Each run below is a few steps of one of 5 hidden systems, one row a step.
In the rows, 128 means zero.
run 1, R (5 x 28):
[[ 95  79 126 143 139 161 102 108  93 105 133 109 136 116 107 102 126  80
  119 120 134 104 118 134 116 101  89  94]
 [ 94 105 137 122 117 149 110 116 100  98 130  86 134 124 125  93 159  68
  111 132 130 116 105 132 110  96  81  97]
 [ 94 130 150 103  99 135 134 124 110 106 117  67 130 134 148  85 192  64
  111 139 117 122  91 133 109  95  90  99]
 [112 152 160  85  85 128 151 129 115 117 115  63 126 139 166  72 208  75
  109 145 114 134  80 119 109 102  95 112]
 [123 170 159  72  78 113 165 133 130 124 120  66 125 134 177  74 213 101
  115 148 106 146  85 110 119 116 106 119]]
run 2, U (5 x 28):
[[111  54  94 146 142 169 106  95 136 123 133 121 127 113 114 108  76  97
  149 126 171  86 128 128 114 141 113  93]
 [111  76 108 143 126 177 110  91 142 109 140 126 116 137 122 121  69  81
  164 117 187 109 125 129 132 136 126 106]
 [118 103 124 142 106 178 123  83 149  97 149 133 109 156 127 128  85  67
  171 107 194 139 127 133 150 124 137 124]
 [121 136 138 126  93 171 140  80 160  99 152 131 101 172 137 136  97  65
  166 104 197 156 118 134 157 119 143 132]
 [121 168 148 111  81 162 151  91 156 103 149 122  95 176 152 131 115  72
  165 112 187 167 109 137 161 115 146 148]]
run 3, D:
[[151 168 166  98 114  85 145 146 116 134 130 109 133  99 147  91 207 160
   98 145  67 151 118 100 123 106 110 134]
 [138 180 168  84  94  99 160 137 118 133 121  92 125 115 162  83 219 131
  107 144  86 153 100 102 116 106 111 131]
 [129 178 172  70  79 112 163 134 131 129 123  68 125 137 177  77 218 100
  115 149 103 150  85 110 122 108 109 124]
 [117 171 161  74  72 129 162 130 135 121 119  62 124 153 176  81 201  75
  125 140 127 148  77 117 126 108 111 122]
 [109 166 159  81  76 147 162 120 139 112 123  62 116 161 170  95 181  55
  133 134 149 146  81 126 132 106 108 116]]
run 4, M:
[[164 111 120 134 143  99 119 130 156 154 134 172 123  92 132 120  98 207
  137 131 111 110 163  96 111 169 165 144]
 [162  93 113 154 155 104 110 127 154 153 143 175 123  81 117 123  85 201
  132 133 116  95 169 101 103 171 163 133]
 [144  73 107 164 156 113 101 120 153 141 138 176 122  81 117 125  72 184
  136 129 131  90 172 107  92 180 159 125]
 [135  63  98 164 150 125  97 114 156 138 134 168 116  90 113 118  57 162
  142 124 145  77 164 117  94 175 148 120]
 [123  52  91 159 147 138  94 106 158 132 133 152 118 104 115 116  60 139
  145 125 159  74 157 126  92 178 148 110]]
run 5, A (5 x 28):
[[105  55 107 154 171 166  87 102 113 121 128 137 141 104  92 117  78 110
  145 129 141  90 133 132 119 126 104  97]
 [112  64 110 150 161 180  94  86 116 114 139 138 130 119  98 128  68  97
  156 118 163 100 135 143 137 120 113  97]
 [110  78 113 145 147 180  97  82 125 104 144 139 127 134 105 133  61  84
  163 112 174 112 131 140 143 119 122 115]
 [111  96 123 144 128 180 113  78 136  99 156 151 112 145 109 135  69  79
  165 106 190 134 133 136 154 116 133 122]
 [115 120 133 138 102 177 130  82 148  94 161 146 101 159 124 140  80  73
  166 102 196 149 133 135 158 121 142 133]]

Which system made each run below?
run 6, 6 rows:
[[ 93 122 153 113 115 149 125 121  94  98 121  77 137 136 132  93 176  64
  112 132 124 129  98 135 123  81  88 106]
 [101 148 157  90  95 134 147 127 111 106 116  68 130 144 158  85 197  66
  112 140 116 130  86 127 124  96  93 106]
 [117 170 163  73  81 124 157 135 122 122 116  64 128 143 168  81 210  85
  118 143 119 144  80 120 124 100 103 117]
 [132 179 167  72  69 111 169 132 136 129 125  77 116 142 175  79 208 105
  121 148 110 156  88 107 124 117 123 127]
 [140 179 164  80  71  93 172 133 156 131 136 100 109 134 181  85 194 125
  119 142 114 153 106 106 115 128 140 140]
 [152 173 152  97  70  87 160 132 167 137 142 126 108 129 175  99 171 151
  122 131 122 151 126 101 113 150 164 143]]
	R
run 7, 6 rows:
[[ 99 153 153  90  87 144 149 125 127 108 120  68 122 158 166  85 187  55
  124 132 140 136  80 128 123 101  94 106]
 [118 165 158  73  66 127 168 128 138 121 122  60 120 156 176  84 203  75
  127 140 132 142  82 113 122 113 111 115]
 [134 172 155  73  60 115 174 126 154 131 128  70 114 142 182  78 200 101
  127 149 130 148  87 109 119 130 125 123]
 [142 168 143  88  59  95 170 130 166 130 141  93 106 135 185  87 182 127
  121 141 124 146 105 108 109 149 146 133]
 [150 159 134 100  68  84 159 131 175 136 140 119 104 125 179  97 158 153
  125 139 132 137 126  98 100 171 164 136]
 [163 129 123 113  95 100 147 130 177 155 133 140 106 112 165 104 124 184
  138 142 129 115 140  99 105 179 171 134]]
	R
run 8, 6 rows:
[[123  88 125 154 197 152  84 116  72 119 129 153 160  95  76 136 101 140
  126 123 106 115 140 134 146  80  95 115]
 [122  95 125 163 194 152  87 111  86 121 135 170 153 109  74 148  79 134
  138 117 123 126 142 138 154  83 113 125]
 [125  97 123 159 182 160  82 103 104 117 142 186 138 115  82 162  56 136
  147 107 148 124 151 141 163 100 133 129]
 [133  99 116 162 168 155  98 100 137 117 141 191 126 126  96 160  44 135
  152 107 165 123 158 139 155 119 151 130]
 [137 101 114 152 143 144 107  99 159 120 143 183 113 132 117 152  43 137
  165 105 177 121 155 129 147 142 166 131]
 [145 103 104 142 122 141 115 100 180 133 138 169 103 132 138 135  52 131
  166 112 183 112 148 116 129 163 174 133]]
	A
